Each named turn below is shown by a few rows before and after it. Which turns, in which order, take the first row of each later pair to the second? The first pair is answered.
turn G:
[-9, -15, 38, -12, 4, 21, 22, 21, 6, -8, 20, 3, 23, -6] => [-5, 11, -5, -2, -41, -12, 4, 35, 9, 10, -25, -13, 4, 12]
[-4, -8, -3, 2, 11, 16, 3, 4, 2, -11, -4, 8, -16, 1] => [-4, -4, -10, 3, 3, 10, 0, 8, 5, -8, -12, 5, -16, 4]
[-6, -21, 9, -8, 14, 7, -12, -12, -13, 17, 12, -11, -5, -19] => [-17, -21, 9, -18, 3, 10, 7, 14, -5, 15, -10, -15, 5, -16]
turn R:
[9, 2, -1, -2, -2, -9, 1, -5, -3, -5, 5, 3, -9, -1] => [5, 2, -2, -8, -7, -7, 8, 5, 2, -2, -5, 2, -5, -1]
[-4, -7, 17, -2, 4, 7, 8, 0, -8, -22, 2, 15, 14, -5] => [-20, -2, 6, -13, 3, 14, 4, 7, 3, 14, -16, 0, 0, 1]
[5, -2, 13, -7, 4, 10, -1, 7, -6, -12, 5, 8, 13, -3] => [-6, 0, 4, -14, 5, 16, -3, 9, -1, 12, -7, -2, 5, 3]
turn M:
[-2, 6, 17, -15, 10, 36, 35, 55, 6, -11, -37, 7, 32, 6] => [50, 11, 10, 32, 9, 3, -12, -12, -25, -48, 24, 31, 17, -4]
[-3, 12, 16, -16, 2, -1, -3, 15, 0, -22, 10, 17, 27, -5] => [-2, 6, 18, -12, 18, 6, -14, -3, -3, -10, 25, 19, 19, -6]
[6, -3, -3, -2, -3, 1, 5, 4, -1, -7, 7, 0, 3, -2] => [3, -5, 0, -4, 2, 6, 2, 2, -1, 2, 10, 0, -2, -2]
[-8, 1, 1, -6, 19, 12, 21, 11, 0, -2, -4, -4, 6, -7] => [10, 4, -2, 10, 8, -3, 13, 3, -9, -24, 5, 2, 8, -9]
turn B:
[6, -5, 5, -18, -8, 6, 3, 37, 15, 13, -9, -4, 20, -2] => [3, -10, 11, -21, 11, 18, -4, 24, 16, 26, 4, -4, 12, -3]
[-8, -4, -11, -7, 0, -10, -24, 17, 15, 6, 3, -3, -10, 1] => [-7, -2, -9, -7, -5, -11, -16, 24, 17, -1, 0, -4, -3, 3]
[-5, 3, -9, 28, -19, -2, -15, -3, -17, -4, 16, 20, -24, -9] => [-6, 4, -5, 23, -28, -4, 0, 15, -14, -21, 6, 21, -12, -10]
[4, 8, -14, 8, -8, -9, -6, 2, -4, 10, -7, -12, -4, -3] => [1, 6, -9, 4, -11, -5, 9, 16, -1, -3, -10, -9, 8, -6]
Now pairs of rows:
Between the rows of a pair lie two turns.
[9, -4, 5, 2, -5, -8, -1, 8, 4, -29, 3, 3, 2, -4] => [11, -1, -1, 7, -5, -13, -7, 3, 3, -27, 4, 1, -3, -4]	G, G
[5, 1, -6, 4, -13, -10, 6, 1, 2, -7, -7, 1, -10, -2] => [-6, -6, 0, -4, 6, 8, 8, 2, 5, 9, -3, 1, -11, -3]	G, M
[10, 2, 12, -5, -1, 15, 24, 6, -3, -13, 5, 4, 10, -16] => [7, 8, 1, -6, -12, 10, 25, 17, 0, -6, -14, -1, 8, -12]	M, G
[28, 10, -4, 19, -7, -41, -9, -19, -6, -10, -10, 5, 1, 4] => [-11, -8, 15, -14, 36, 6, 6, -12, 9, 38, -10, -6, -2, -1]	M, G
[5, 19, -15, 16, -19, -12, 6, 11, -5, -12, -16, 11, 1, -1] => [7, 18, -19, 21, -15, -14, -6, 0, -6, 1, -11, 11, -8, -1]	M, B
[13, 15, 19, 15, 1, 2, 29, 20, 8, -36, -6, 14, 36, -3] => [-11, 27, -10, 6, 4, 11, 5, 17, 19, 41, -37, -11, -2, 11]	R, B
[7, 2, 16, 4, 3, 0, 9, -3, 0, -13, 11, 12, 7, -5] => [-7, 9, 6, -6, -8, 2, 14, 16, 9, 6, -15, 1, 2, 3]	M, G
[-11, -10, 1, -2, 18, 19, -4, -5, 1, 20, 9, -2, -13, -4] => [10, 4, -15, 16, -18, -15, -11, -2, -4, -5, -4, 1, -14, 2]	M, G
[-15, 9, -12, 7, 9, 16, -2, -12, -22, 19, 3, 1, -32, -18] => [-12, 15, -14, 7, -21, 3, 21, 20, -17, -15, -22, 0, -9, -16]	B, B
